Each named move below is a turn or a mirror, shown by a few rows before and after it. Which moves, in which order, take the first row of each later pair to the second? The first pair is answered.
bufep:
7,7,-10,-14,4,-25,-9,13,-14,34,0,-1,16,-13,5,-9,-7,4,6 => 19,-2,3,-15,9,17,11,4,20,-17,-6,10,13,10,-13,21,12,-21,5
-2,-6,-15,-21,-7,-25,-25,40,-14,26,-7,14,20,-7,-1,-29,-23,7,-4 => 13,-18,-4,-26,1,22,0,28,26,-31,-12,25,17,18,-18,5,-5,-19,-3
12,-11,-5,2,11,-8,7,-18,-13,1,6,-17,16,6,-3,-2,-16,4,-2 => 14,-13,1,-1,11,1,11,-20,-10,-8,5,-15,19,9,-7,4,-14,-3,-2
5,-15,-9,-2,-4,22,16,4,26,-23,-7,-9,-6,12,2,0,2,-16,-3 => -7,-5,-16,0,-11,-11,-2,13,-2,21,-3,-19,-4,-10,16,-23,-12,2,-2
ves:
16,1,-5,12,-15,6,11,-4,-10,-3,1,8,-23,-3,1,18,-12,9,-8 => 15,0,-2,15,-12,4,10,-3,-9,-3,2,9,-23,-3,-1,19,-12,9,-8
-6,-15,1,3,10,26,11,-7,23,-14,-10,12,-35,20,-1,2,11,3,-1 => -2,-3,7,-3,3,22,2,-3,14,-2,-13,26,-40,20,-2,1,17,5,2
17,1,12,-7,10,17,3,-9,-3,-19,-4,8,7,6,-8,21,6,-24,8 => 18,17,15,-13,3,7,-16,-3,-17,6,-3,23,-2,3,-8,13,8,-17,10
9,25,11,-2,19,-12,-10,19,-10,49,6,9,3,-14,-2,8,-9,19,23 => -8,5,-1,10,20,-19,1,15,-6,44,15,-19,9,-19,5,-2,-17,31,16
Meged:
-8,1,10,-15,-13,-20,2,10,8,-14,-12,22,-17,10,9,26,-1,10,-2 => 0,3,11,-19,-6,-23,0,13,3,-15,-13,23,2,9,17,27,-11,2,3
-6,-35,-4,-4,6,33,41,11,15,-13,29,-20,43,-11,-10,-2,-26,-25,7 => -27,-38,-8,13,-8,38,43,2,31,-9,29,-19,-5,-1,-25,-9,-15,-2,-7
4,2,11,-2,8,-2,16,0,26,-4,8,-7,7,1,-2,5,18,-7,-11 => 3,5,11,-2,7,-2,16,3,26,-6,9,-8,7,5,-4,6,16,-8,-12
-39,-8,16,38,14,3,23,-29,-11,-25,-3,-42,-20,-3,-19,21,1,11,-9 => -30,18,31,27,2,13,7,-30,-7,-17,-9,-2,-45,6,-33,30,20,8,-6
gazok:
13,-24,-28,-15,17,42,-4,-10,31,-36,-30,16,30,22,-25,-5,24,-28,-18 => -26,-17,-43,10,-12,16,-19,-11,27,9,-22,14,-28,19,-31,-36,32,20,-38
36,2,-7,-15,13,9,-10,9,1,0,0,-3,11,15,3,-3,-14,-30,6 => 9,5,-13,0,-5,-8,-21,6,-1,28,5,-5,-28,15,-1,-26,-8,5,-7
7,14,15,1,-12,15,-12,-7,23,-4,-9,26,-26,11,-14,4,14,2,3 => 10,12,15,-2,-9,21,-9,-4,23,-7,-9,25,-18,11,-15,9,16,-4,4
7,-9,4,5,-11,10,7,-1,11,-1,-14,1,3,-5,-5,22,-13,-21,6 => -8,-6,-1,12,-23,1,2,-5,9,17,-11,-1,-20,-7,-7,11,-9,-1,-1
Gora:
7,-5,17,1,20,6,-5,32,8,-10,-2,-12,1,-19,1,-17,4,-9,-29 => 8,0,17,-2,19,3,-10,34,7,-3,-2,-7,2,-21,0,-20,5,-8,-25
9,-23,-15,15,-20,-10,0,-10,-18,-8,5,-35,11,-14,17,-12,-17,-14,-3 => 18,-17,-9,9,-19,-8,-4,-10,-21,-7,4,-30,21,-16,19,-7,-20,-21,3
-7,4,0,20,3,30,12,6,2,-15,-17,-18,0,-15,5,-18,-1,-5,-19 => 10,16,7,8,9,33,4,13,-6,-14,-19,-8,17,-18,9,-12,-5,-14,-9

Between the rows of a pair lie 2 to 3 moves.
14,7,18,-15,1,7,9,0,-8,-8,-24,13,-13,-7,11,14,13,-12,7 => 2,-19,4,-3,6,0,25,-5,-10,-14,-14,-23,-5,-12,18,6,1,-3,-1  Meged, Meged
-10,-15,2,10,-1,23,28,-9,24,-33,12,-9,-8,19,-3,5,13,-1,-14 => 16,7,18,-13,7,27,15,-2,9,-28,-1,17,13,14,-1,18,16,-23,3  ves, Meged
-10,-18,-10,11,3,9,31,-3,10,-31,15,-32,6,4,-9,6,16,-7,-18 => -6,24,6,-1,-18,9,1,1,6,4,5,19,-34,12,-26,9,40,5,-13  Meged, ves, ves
10,-17,7,-4,19,1,9,8,-1,-20,-6,-31,40,-10,12,3,-9,-35,5 => -20,8,3,8,-18,-25,-20,7,-9,37,-4,-12,-30,-13,0,-26,5,16,-7  ves, gazok
11,15,16,-2,-5,31,1,-8,22,-16,-5,31,-32,29,-18,20,29,-2,-5 => 34,16,20,-23,16,23,0,4,0,-17,-6,23,31,10,1,25,5,-29,12  Gora, Meged
25,10,-22,-28,16,6,-18,23,-21,16,-18,36,60,5,28,-14,-1,-18,17 => 21,16,-22,-26,9,1,-28,26,-25,29,-20,43,47,5,25,-22,4,-12,18  bufep, ves
-4,-39,-14,10,3,10,32,-4,30,-40,8,-13,-10,1,-9,14,-9,-17,-4 => 22,-19,4,-9,10,17,19,2,23,-40,-1,13,9,1,-12,28,-3,-36,9  ves, Meged
6,41,27,-32,9,-9,-13,-1,-16,-1,-10,8,20,-10,-14,26,20,-7,0 => -18,13,17,-11,5,13,14,-15,19,-31,-4,-8,-7,10,-27,30,30,3,-18  gazok, ves, bufep
16,7,5,-7,7,33,1,0,21,-16,-5,28,-30,13,-21,23,21,-23,1 => 11,18,-8,-13,6,-18,-26,17,-31,45,2,10,-5,-22,8,-14,-11,0,10  bufep, Meged
-10,-56,-11,-21,-5,6,18,-11,14,-4,-1,-31,3,-4,18,17,-16,-21,4 => -8,-28,6,-25,-27,18,1,-9,24,7,-9,15,-47,13,-3,26,14,-12,-1  Meged, Meged
